Where one turn sends some rows of the set: a few examples, then the rows asked:
bubul: [  3  -5   1  -3  -3 -13   5  -2 -15  10  11 -11  -1  -5  -3   8 -13   3
   1  -3  -7]
rul: [ -5  23   3  -2  10 -10  15   1  -4   7   2   5   0   3 -17  -1 -10  10
  -4 -12  -4]
Rep: [ 12  -3  -6  -2   4  -8  11  -1  -6   8  16  -7  -2  -2  -2  -6 -10   6
   8  -6  -5]
Nad: [  8  14   8  -2  -9 -13  15   1  12  11   5 -18  -4   0   3 -10  -6   8
  -2  -2  -9]
fal: [  2  26   1   3   6 -12  13   4   4 -12   6  -2  -1   9  -1   2 -13   7
  -5  -4  -9]
Satuv: [  8   4   6 -16   0  -2  13  12   2   3   4   2  -2   3 -10   2 -12   9
  10  -7  -4]
kup: [ 12   5  10  -4  -5 -12   2   0  -4  -1  21 -17  -1   3   3  -6 -12   5
   0  -1 -12]
zupu: [  0   3   9   0  13 -12  13  12  -9  -7   6   3   0   2 -14   0 -16   9
  -5   3 -12]
Kebo: [  4  17  11  -5  -9 -13   9   2  17  10   4 -14  -2   3  -7   3  -5  10
  -2   2  -9]
bani: [  6  -2  20  20 -12 -11   9   0  -4  -7   6   1   1   5  -8  -4 -12   6
  -1 -11  -7]
Tevot: [  0  17  -6   9  10 -12   7   0  -1  10  19  -4  -1   3 -10  -3 -14   6
  -2 -16   0]
raz: [  2  22  11  16   2 -15  13  12   5  15  13   2  -1   3  -2   0  -2  11
  -7  -2  -3]
Zegi: [  4  26  12  14   3 -13  12   9   4  13   7   3   0   3   1   1  -4  11
  -3   1  -6]
rizus: [  1   6   3  10 -22 -10  13  -3  -4   7   9   0   1  -1   0   0  -8   7
  -1 -24  -9]
gepav: [ -1   6   9   9 -22  -5   5   7   3   2   2   2   6  10  -9  -2 -20   9
  -2 -14  -4]
bubig: [  1   2 -11   7  -3 -10   8   3  -2   2  -1   6   1   2  -9   8  -4   9
   6  -3 -17]
Relos: [ -3  21   1   4   5 -19  19   6   1  -6  13  -4  -4   7 -10   5  -4   7
 -13 -11  -6]
nele: [  6  11  20 -17  -8 -10  11   7  -2  -5  11  -5  -1   2  -7   0  -6   8
  -4   0 -13]
lal: [ -3   5   3  12 -18 -11  11  -9  -5   3   3   5  10   2 -12  -2  -9   8
  -8  -3  -9]
Vikem: [  2  -4   1  -4   6 -12  10   3  -6  12   7  -7   1   5 -24   3  -8  11
  -2  -2  -2]
vibu: [  6   1  20  18 -12 -11  11  -3  -5  -8   4   4   1   2  -7   1  -8   6
   1 -11 -11]
Sozo: [ -1  -5  10 -11  -5 -11  11   8 -13   7   0  -6   0   1 -13   1 -15   6
  -5   2  -4]
tid: [  5  -5   7 -12  -9  -6   8  13  -5   4  14  -3  -3  -4  -1   3 -17   1
   2  -4  -3]
paga: [  3  10   6   0  -8 -17  13   0  14  13  13 -16  -2   0  -9  -5  -1   7
 -10   2  -6]
vapad: [  3  -2  -6   8  -4  -7   9  15  -2   3  -6  -1  -1  11  -8  -9 -14  11
   3  -7  -9]
Momu: [  2   2   3   5  14 -17  15   5 -15   1  14  -5  -6  -5  -6   5  -9   8
  -1 -11 -14]
labo: [  3  21  -1  -1   6  -4  13   7   3   0  12   7   0   2  -3 -13 -18   5
   0  -8  -1]
Zuv: [  1  -4  -9   7  -8 -11  14  17   1   5  10   3  -6   3  -9   2  -3   7
   0 -16  -8]
gosa: [  1  16  17   8 -25 -10  15   4  -6  11   1  -5   1   3  -4  -2  -3   8
  -4  -8  -3]
kon: [  2  19  -1  10   7 -17  16   7  -1  -5  12 -12  -5  11   0  -7 -14   7
  -9 -13  -4]
mak: [  2   4  16  -5  -3 -19   7   1 -10   7  14 -20  -2   6 -15   0  -4  10
 -10  -6 -10]
Nozas: [  4  -1  21  18 -13 -12  10   1  -3  -5   9   2  -1   3 -10   3  -8   6
   0 -16  -7]
bove: [  5   3   7   2  10  -9   8  18  -5  -5  16  -4  -6   2  -2   1 -21   7
   4 -11  -9]
rif: [  1  14  12  16 -22 -10   2   1  -2  12   7 -10   5   7  -5   3  -9   6
  -2  -2  -2]
gaven: [  5  22  11  17   2 -13  14  11   3  15   9   0  -1   5   3  -7  -6  11
  -5  -1  -3]
todez: [  4  14  10  11 -26  -8  11   2  -1   5  12   0   4   0   0  -4  -4   3
  -5   2  -3]

rizus moves to lal
Momu moves to zupu
vapad moves to Zuv
Now these:
vibu moves to bani
rif moves to gosa
paga moves to Kebo
Tevot moves to rul
Vikem moves to Satuv
bubul moves to Sozo
kon moves to Relos
kup moves to mak
gaven moves to raz

Where one turn sends some rows of the set: a few examples, then the rows asked:
Funi: [  7   1  -9   3  -9  -1   0  -2  -3   3  -1  10  -4  -7   6   8   9  -2
   5  -4   9 -26  -7   3   8]
mumet: [  2   0   4   4  -6 -12   4   5  14  -7   4  17  12   6   8   0   9 -13
 -10  -3  16   2  -9   6  18]
sika: [  5   9  -8   8  -9 -16  10  -7   2   7   7   9  10   1   3   3  14 -22
   1   2   9 -13  -4   5  13]
pof: [  1   6   4   7 -17  -8  -7 -18  -6  -9   1  12   6  -7 -10   0   5  -3
  -5 -10   5  -7  -7   3  14]
ledev: [  4  14   1  -2 -13 -11  -6 -15 -13  -6  13   3  -5  -9  -4   3   4  -2
   1   1  16  -9   3   7   3]
rivet: [ 10   4 -12  -3 -12  -4 -10   4   4   3  10   2 -10  -8   3   1  11   6
  -5  -9   9   0  -4   7  -2]
Dalil: [  3   3  -4   0 -13 -14  -2   8   8 -12   0  13   6   6 -10   9   1 -13
  -7   9  14   3   1 -10   6]
Vot: [  8  -2  -7   2  -9  -1  -1  -2   2   5   3  14  -2  -3   1   5  22 -10
  -2 -19  12   4  -7  -4  11]
vamuz: [  6  12   7  -6  -4  -5   0  -3  -9  11   7  13   9  -5   8   5   9   3
   2   7  11 -12  -6   6  15]
tovi: [  2  11  -7   8 -14 -25  -1  -4   8 -10   9  11   2   4  -5   6  -1 -14
   0   3   1   0 -11  -3  16]
Vasu: [  6   5   1 -12  -9  -5   7   6  -1   0  12   5  11   0   2   4 -11 -16
   2   0   3  -4   4   4  -1]
nep: [  1   3   5   0 -15 -15  -6  -3  -6   7   3  15   8  -4   4   2   7   8
  -5   3  16  -6 -14  14  19]
Dasat: [ -1  -1   2  -6 -15 -13  13   3   5  -3   5   9  12  -3  -4   3  -9 -13
  -5  -8   9  10  -8   8   0]
sutob: [ 10   3 -16   4 -15  -4  -5  -4  -1   9   4   5  -3  -7  -3   4  18  -4
  -1 -14   3  -7  -5   2   2]
tam: [  4   0  -8   9  -4 -18  -1  -8  -1   2   2  16   1  -1   6  10  13  -4
   5 -13  22  -7  -7   5  18]
pulur: [  4  11   1   4  -2 -14  -4   1  11  -4   2  16   6  -6   1   1  13   4
   0 -10  23   7   4   8   5]
Kedu: [  2   3   3  -8  -2  -7   4  -7  -8 -10   9   6  -3  -8   0  15  -1  10
  -4  -4  20  -1  -7  -2   3]
zas: [  5   1 -14   2 -12 -15  10   3   3   3   4   0   0  -7   2   6   3  -4
  -9  11  11 -15 -11  13  -3]
guf: [ 10   4  -4  -5   0  -2  -6   5   7   1  11  10  -5  -3   8   4  14   2
  -3 -16  13   9  -3  -1   7]
Kabif: [  2   7  -1   0 -12 -25   0  -4   7  -7  10  12  -6   3  -4  10  -2 -11
  -3 -10  -4   8  -8   4   9]
nafad: [  8   6  -5  -5   2 -10  -2  12  15  -1   6   6  10  -2   8   4  -4   2
 -11   8  13  -5   1   3   4]
fuve: [  4   3  -6  -3  -9 -19   0  -3   0   9   6   8  14  -3  -2   2 -13 -21
   0  -7  10   2   2   4   9]
Bilir: [  8   4  -2  -5  -7 -16   0  -3  -4   4   5  11 -17  -4  -1   9  -3 -25
  -2   0  10   0   2   0   6]
ganek: [  8   9  -5   4  -7 -17   2  -2  -2  -5   7   7 -14  -5   1   2  -3 -22
  -2  14  10  -5  -8   1   8]
Pivuf: [  4   4  -1  -9 -19 -12  -8   6   8  -4   1  12  -3   3 -10   9  -1 -16
  -6  -1   6   2   9  -5   0]
vebi: [  4  -9  -4  -4 -14 -13   4   0  -8  -1   9   5   5   2   2   3 -13 -16
  -4  -5   5  -6  -9  14   7]
kul: [  6   9   0   1  -7   2   0   6   9  -8  -1  10   1 -11   0   1   9   9
  -2  -2   6 -11  -3   9  -5]
fadaf: [  8  -5  -4  -4  -2 -12   6   1  -4  -6   2   9  -6   3  -9  17  -2  -9
 -10  -5  -6  -1  -6   1  -2]
Saf: [  4  13   2  -2  -9 -13  -4  -3  -1  13  -1  15  19  -7  -3   5   8   8
  -3   5  14  -4  -2   4  11]
vam: [  2   5   5  -4  -7  -1  -5  -8   0  -5  -4  15   8  -9  -6  10   0  -2
  -5  -8  17  -3  -1 -15  14]
kenul: [ 11   3  -5   1   6 -12   7   5  -3 -12   5   7  -1   2  -6  12  -2  -9
  -9  11   4  -1  -7  -2  -1]
vip: [  2   5   8  -4 -11  -4   9   0  -6   5  -2  15  10  -8  -1   5  12   7
  -6   6  15  -5 -14   9   7]

tam moves to pulur
ganek moves to tovi
Now these:
fuve moves to Dasat
rivet moves to sutob
Saf moves to vip
vam moves to Kedu
sika moves to mumet
Kabif moves to Pivuf

Where one turn sends some rows of the set: a few examples, then the rows asked:
Pigar: [ -4  -4   6   6  -8 -10 -10   1  -6  -5  -9  14   1   6  -3  -3   9 -11
  -5  18  10 -10  -3 -11   4   1]
sube: [ -2  -2   3  11  -2   8  -6   6  -5  -5  -2  -3   2  -3  -6  -9  15  -2
  13  10  -2 -11  -1  -6   3  17]
Fugef: [-19   6  15   6  -3 -11  -8   7   0   1   9  -4  -6   7  -1  -9   6 -12
  -5   4   4  -7   0  -6   9   0]
boge: [-12  -4   1  -1  -8   1   0   1   4  -2 -11   4  -9  12  -6  -9  11   1
   9   4  10  -6   2  -4  -5   1]
Guga: [  0   6   1  15  -5 -16   4   2  -4  -7   0   6   4   0   1  -1   4   0
  -3  16  -9  -6  -4   6 -10   5]
Laf: [-10  -8  -5  -7 -13  -6  -7  -4  -1  -6   9  -4  -2 -10  -4   4   7  -5
   3  11 -13  -8  -3   7   4   3]
tav: [ -4   5   1  10  -7  16 -12   2  -5 -13   0  -3  -7   0  -2   2   2  -1
  -7   6   0  -8  -1  -7   7  -7]
gipot: [ -2  -8   7  -2  -2   2  -7  -1   1   7   6   4  -9   4   6   4 -15  -7
   4   2  -3  -5  -3  -4   0  13]
sef: [ -5  12   2   2  -1  -6  -7  -6  -1  -5   2   6  -4  -1  -1  -3  26  -6
  -5   2  -7  -5  -2  -7   3 -15]
pepom: [  4   1  -5   2   2 -20 -12   4  -2 -13  13   9   1  -2   5  -5  -2 -12
   0   1 -16  -8  -6   4   5   1]
Maben: [  3   0   3   6   4  -6  -8   9  -4  -5  -5  11   0   5   4 -13   9  10
   4  12   5 -14 -16   1   3   5]
keva: [  0  -2   8  -2   6 -10   1   1 -11   0  -1   6   2  -1   5   2  -1   7
  14  -1 -19  -4  -5 -14  -4   3]
ruki: [ -5   1  11   2  -3  -7  -1  -2   1  -8   9  -5  -6   3 -16  -4  -1  -6
   6   0 -11 -22  -2 -16  -7  -6]
losu: [ -1   3  -2  -1  -4  -7  -3  -5  -7  -1   0  -8  -8 -10 -14   1  -3 -12
   2  -1 -15 -12   1 -13  -6  -1]
rir: [ -6  -2  -1   2  -4  10 -13  -4  -1  -5   3   5  -4   1   5  -5  -3  -2
   3   4  -3  -7  -2  -6   4 -23]
lef: [ -3 -12   4  -1   0 -21  -5   7  -3 -16   1   3  -4   1   7   0  16  -2
  12   0  -2 -13   0  -5   4  11]
Veb: [  8   6  -2  -5   4   1  -3   0 -10   2  -4   7  -4  -6   4   2   9  -4
  13  -1 -14  -4  -9 -12   4  10]
letoz: [  3   1  -3  10  -9 -12   5  -2   1  -8   9   1  -5   1   0 -10  -3  -7
   1  11  -6 -13 -15   9  -6  -1]
Buru: [-11   1  -6  -3  -5 -10  -2   3  -2  -3 -13   8  -4   7  -8 -16   3  -2
  -3   3   2  -1   1  -3 -11   5]
loni: [  0   6  12   4   1   0   3   0  -1  -7  15  -2  -8  -2  -7  -3  -1  -3
   3 -13  -8  -3  -8  -4  12   7]
pur: [ -6  -3   3   2  -3   1   3  12  -7  -2  -8   1   3  15   0  -2   9 -10
   5   1  -4 -10  12 -10  12  -8]
Biman: [ -3   7   3   6  -3   6 -15  11  -7  -2   2   5  -4   1   5  -1 -13  -4
  12   1  -1  -5  -2  -7   4 -11]
vez: [  1  -2  -7  -5   2  -7  -2   2 -10   8  -8   7   1  -1   9  -1   6   6
   6   7  -9   0  -7  -4  11  11]
remek: [ -6   3   3  13   6 -10 -16  -1   2 -12   7   4 -12   0  -9  -2  17   5
   7   0  -5  -1  -4 -12  -2   3]
bul: [ -3 -14   0 -11  -2   2   1  -2   0   1   4  -1 -11   2   6 -16   2  -6
   3   4  -6 -10  -6   2  12  -8]
dufof: [ -4  12  -1   3  -6 -24   4   5  -7   0   3  -8  -4  -1   2  -3   1  -4
  -1  -5  -6  -8  -3  -8   2 -14]
gegi: [ -5  -3   3   3   1  -8  -5  -6  -3  -3   2  -3  -4   0   1  -3  26  -4
 -18   5  -5 -10  -2  -7   2   3]
tufu: [ -3  -4  16   5   5 -10   3  -3   0   4   5  -1  -4   0 -11  -3   1  -3
  -4 -11 -12  -1   1 -13   4   3]
Bim: [ -5 -21   4   0   0  -7  -3   9  -6  -9   3   2 -13   0  -6   1  13  -5
  -3   7  -5  -6  -2  -7   4 -16]
bise: [ -1   1  -1   8   0 -10  -6  -3  -3  -4   7  -6  -4   1   0   7  -8   3
   4  18 -10 -22  -2  -7  12   1]
Bez: [ -6  -4 -10  -3  -3 -15 -11  -5  -2 -16  11  10  -3  -4   0 -13   3   2
   1   0 -11  -2 -11  -2  -6   2]
bivuk: [ -1  -2   5   4   6 -17  -6   8  -7  -2 -14   6   4   6   2  -2  -6  -2
  -4   6  -6  -2   1 -14  -9  -5]
paf: [ -6  -3  -5  -5  -3 -13   3   5   6   1  -2  11 -10   3  -3 -16   9 -12
   2   6   4  -1  -5   8   1   0]
renos: [ -2  14   2   7   0  13  -4   4   1 -12   3  11  -4   2  -2   1   9  -5
   6   3  -5 -13  -4  -6   1  14]
Lata: [-10  -1   1   7  -3 -14  -2  12  -6  -4   1  10  -8  20   3  -2  -6   0
   2   3  -4  -2   2 -18  -3  -3]
zoti: [ -2  -9  12   1   1  -1  -8  -6 -19  -5   0   0 -10   8  -2  -9  -5  -5
   7   0  -4 -15   3 -12  14  -6]
lakim: [  0  -4   7 -10  -1  -7  -4  -3  -1   4  -1   4  -5  -2   9   3  -2  -3
   1   3   3 -12  -7  10  15  -7]
fipag: [ -2   2   0   2  -1  -7   4  -5  -8   0  11  18   1  -1   9  -8   0  -7
  10   2   0 -15   0  -3   5  16]
magab: [ -2  -7   2   1   0  -2  -8  12 -12 -18   6   8  -3  -1  -3   7  20  -4
  -6   7  -9  -8   0  -3   4  -6]

gipot moves to Maben
Buru moves to rir
Now these:
bivuk moves to bul
lef moves to Fugef
Pigar moves to zoti
boge moves to Biman
sube moves to Lata
gegi moves to ruki
sef moves to losu
tufu moves to letoz
remek moves to dufof
Bim moves to loni
keva moves to paf

